One turning vector, and how many ticks it has turned
The counts run from 0 to 281.
[125  72 190 154 116 101 141 114 145 104 124 127  95 152 124 118 141 177
 150 154 131 130  67 125 141 113 133 136  73 107 179 143 157 125 137  74
 165 131 119 124 157  81]
161
[131 130 156 147  80  98 160 105 162 133 155 154  95 133 181 146  93 190
 121 134  87  96 144 179 114 110 113 163  85 120 116  95 122 156 148 130
 133 113 141 158 118 142]
171
[120 150 169 118 101 126 125 120 121 138 111 154 135 149  93 125 134 137
  75 133 141 131  72  88 167 135 141 116  96 106 158 173 117 108  95  98
 159 154 116 152 147  66]
155
[101 152 166 148 123 115 106 129 123 159 126  86 117 134 110 153 127 186
 158 136  84 111 127 152 126 105 107 131  91 120 140 138 124 175 110  67
 125 104 131 176 109 165]
201
[151 118 159  86 118 109 140 107  93 114 137 183 156 141  90 125 135 171
  73 127  93 134 134 143 117 120 107 135  74 155 134 129 143  99 104  96
 104 149 138 177 178 129]
22
[114 136 177  92  93  56  81 161 132 128 102 156 140 115  94 124 168 155
 133 128 126 143 139 153 154 172  98 138 147 114 121 143 118 133 120  70
 124 116 142 141 112 163]
65
[ 98 142 152 108 114 116 124 126 105 140 114 153 121 135  88 103 125 152
  58 124 125 120 125 121 170  90 106 176  86 120 178 148 105 135 106 105
 161 140 134 171 150  93]
153
[153  71 132 103  98 115  99 140 117 170 119 164 140 119 127 131 141 185
  85  86  92 142 133 121 146  87 108 142  99 151 100 112 151 107 134 130
  70 144 143 146 138 127]
181
[140 126 155 162 125 125 169 125 131 165  87 144  99 139 150 153 119 155
 109  94  81  95 134 137 126 167 117 118  95  94 160 140 179 190 161 109
 100 107 107 153 149 113]
209
[117 144 157 140  99  77 147 118 121  84 152 153  67 144 118 136 114 148
 133 161  95 117  71 159 140 146 119 136 112  90 148 180 120 149 133 114
 151 132 116 103 113 150]
165
[161 142 150 150  92  94 150 125 167 166 167 161 121 141 183 173 119 178
 119 140  84 102 103 158 149 133 114 135 108  99 106 127 136 116 140 138
 119 130 148 144 135  91]
173
[162  95 150 118  81  94 144 159 133 164 122 155 105 102 145 136 150 144
  88 108  90 134 137 122 166 114 145 137  92 122  93 110 182 141 166 160
  88  92 123 124 125  99]
179
[111 125 149 138  97  84 129 110 128 100 148 144  79 150 112 142  99 182
 136 155  75 119  62 157 122 144 109 134 121 125 145 177 127 130 113  69
 147 151 129 121 131 154]
164
[133  86 173 157  71 102 152 173 171 151 108 133 157 120 133 116 105 137
 123 103 129 154 152 146 159 187 114 119 117 106 165 108 163 106 157 105
 118 118 129 134 131 109]
259
[157 141 168  74  99 150  75 148  99 128 120 166 125 122  73 146 125 171
  91 109 116 158 110  85 156 142 155 111  93 152 100 125 156  93 116 137
 119 139 108 144 136 130]
187
[121 139 123 134  96  83 102 181 135 118 112 155 132 108  94 115 130 144
 122 107 108 117 125 140 179 187 144 155 136 104 156  90 171 126 144 147
 170 120 138 139 117 164]
227
[120 130 175 136 109 120 150 139 177 114 129 169 147 110 148 138 102 141
 125 108  92 171 122 112 143 180 119 122 131 102 130 135  80  94 126  87
 114 159 143 168 123  96]
254
[114 149  99 164 114  89 122 159 103 122  90 120 135 109 162 159 111 152
 142  95 108 127 110  78 193 115 170 117  82 147 127 146 182 120 132 127
 148 149 107 121 116 102]
278
[104 164 121 158  99 108  98 139 134 138 164 134  95 148 121 149  87 201
 125 143  95  99  89 147 124 107 129 159 127 131 153 163  90 134 114  93
 146 150 121 145  97 150]
4
[106 161 123 159 130 116 182 128 109  94 117 140  98 117 114 163 105 132
 122  76  60 134 109  72 176 159 132 119 115 103 147 174 140 136 149 107
 118 121 124 127 135 108]
246
[110 132 127 107  92  69  83 167 142 107 108 171 129 106 105 116 125 157
 133 123 126 131 142 132 159 197 124 175 139 120 127  90 137 127 139 134
 156 123 142 144 113 184]
226
[111 108 143 172  95 128 112 166 116 136 146  87  77 161 121 124 111 178
 145 127 104 146  80 135 163  99 175 147  87 125 182 146 164 130 148 126
 165 130 110 124  99 120]
0
[119 155 173 143 103 129  88 176 108 105 112 110  86 115  97 145 139 141
 166 132 100 138 104 142 186 132 157 128 118  83 158 157 148 151 140 105
 177 104 112 135 102 129]
197
[ 94 126 116 132  92  98 107 163 179 120 125 154 149 100 105 144 113 188
 102  92 114 144  96  99 130 176 124 126 178 104 127 133 104  83 127  92
  86 127 125 144 138 132]
95
[106 169 149 125 130  92 107 140 159 147 131 123 120 127 102 145 156 174
 116  93 135  97 130 117 209 111 111 138 116  54 139 146 119 125  95 148
 147 115 155 135  95 125]
234
[ 93 153 185 131 126  96 202 144 161 114 159 124 125 120 141 135 110 148
 129 110  82 164 147 127 142 132 133 149  90 112 156 138 101 120 139  88
 127 119 163 167 125  95]
252
[135  79 156 111 151  96 138  98 134 151 112 177 112 142 174 137 143 184
 115  84  92 137 119 111 100 143  80 135 115 139 116 147 124 166 128  83
  66 136 137 147 138 124]
212
[146 111 131 142 157 136 147 152 127 151 136 143  87 127 127 174 123 191
 119  78  69 161 132 104 132 120 154 114  80 115 141 148 176 136 152 120
  74 119 110 129 123  87]
50
[134 114 175 127 116 107  93 101 141 144  88 112 154 159 118 110 134 194
 140 102 146 109 160 142 137 138  69 126  81 113 126 123 142 147  86 106
 134 127 142 171 116 177]
71
[151 140 170 126 151 104  97  84 151 129 106 165 119 165 144 122 153 159
 142  92 142  92 127  83 184 182 100 108 104  93 120 150 138 146 106 129
 176 145 148 122 123 120]
75
[116 129 155 149 147 132  97 111 181 176 132 143  76 127 147 146 119 190
 113 107 101  87 108 110 165 112 113 157 104  78 141 128 129 155 145 150
 146  94 166 135 136  96]
43
[122 137 149  70 124 105 123 157 117 138 148 180  99 126  96 126 146 150
  63 106 100 144 140 128 178 117 127 178 110 124 128 141 137 114 128 166
 121 112 159 127 139 105]
184
[138 112 173  93  73  93 101 123  96  93  96 159 140 121  80 110 142 145
 132 150  98 140  98 117 145 168 137 122  97 158  99 105 175 125 145 105
 153 126 127 143 142 163]
28
[153  96 178 141  93  91  94 153 133 148 147 118 144 128 118 135 162 151
 163 142  74 146  73 136 182 122 124 118  92 128 135 123 169 107 116 100
 162 140 169 153 130 129]
32
[122 125 118 134 146 138 123 127 111 122 112 163  60 114 121 153  93 171
 101  75  73 122 146 105 133 131 138 160 117 105 138 136 155 170 174 137
  92  90 117 115 118 130]
48
[112 112 141 143 142  83 149  92 116 119  87 127  82 139 128 121 126 156
 146  94 100  96 133  87 150 144 139 141  68 142 132 137 184 189 153 140
 148 108 145 109 118 166]
79
[ 92 134 137 136 171  82 122  86 123 113 123 134 112 107 111 154 123 191
 136  89  98 100 113  59 125 118 103 115 125 137 106 165 116 139 142  72
 109 111 157 131 140 103]
243
[170 142 177 126 102  99  94 110 116  86 117 158 160 136 114 134 102 178
 146  75 154 109 185  82 152 150 138  91 107 118 101 143  99 106 144 101
 158 120 114 132 112 129]
107
[144  96 143 147  93 112 127 179 154 121 141 107 154 140  87 139 131 196
 137  73 133 141 154 131 143 127 128  91 125  97 150 136 155  74 120 103
  83 102 115 133 120 123]
100
[ 65 118 137 137  66 113 131 128 160 124  79 143 104 122 129 142  65 171
 104 117 120 132  87 130 114 188 117 140 127 148 131 144 154 122 128 127
 110 139 111 110 147 154]
127
[130 148 113 131  79 100 124 160 110 130 141 132 140 140 164 127  88 207
 120  92 107  91 174 136 120 106 140 140 112 169 143 100 130 109 173 146
 150 100 124 158 135 152]
140
[ 99 154 141 158 139 126 139 107 132 108 105  98 103 115 101 141 111 187
 122  73 128  73 148  84 148 111 123 124  70  93 139 122 165 165 150 140
 143  72 135 145 135 133]
239
[108 154 118 151 153 109 155 109 115  94 112 156  97 109 114 151  88 151
 116  67  59 120 117  84 159 140 113 140 132 119 141 170 117 139 156 106
 125 121 145 131 135 117]
245
[136 117 147 160  89 157  73  92 160 172 112 113 111 114 117 148  95 192
 132 113  96 104 101 119 138 118 112 126  90 112  98 112 160 151 111 130
 124 117 135 160 112 162]
40
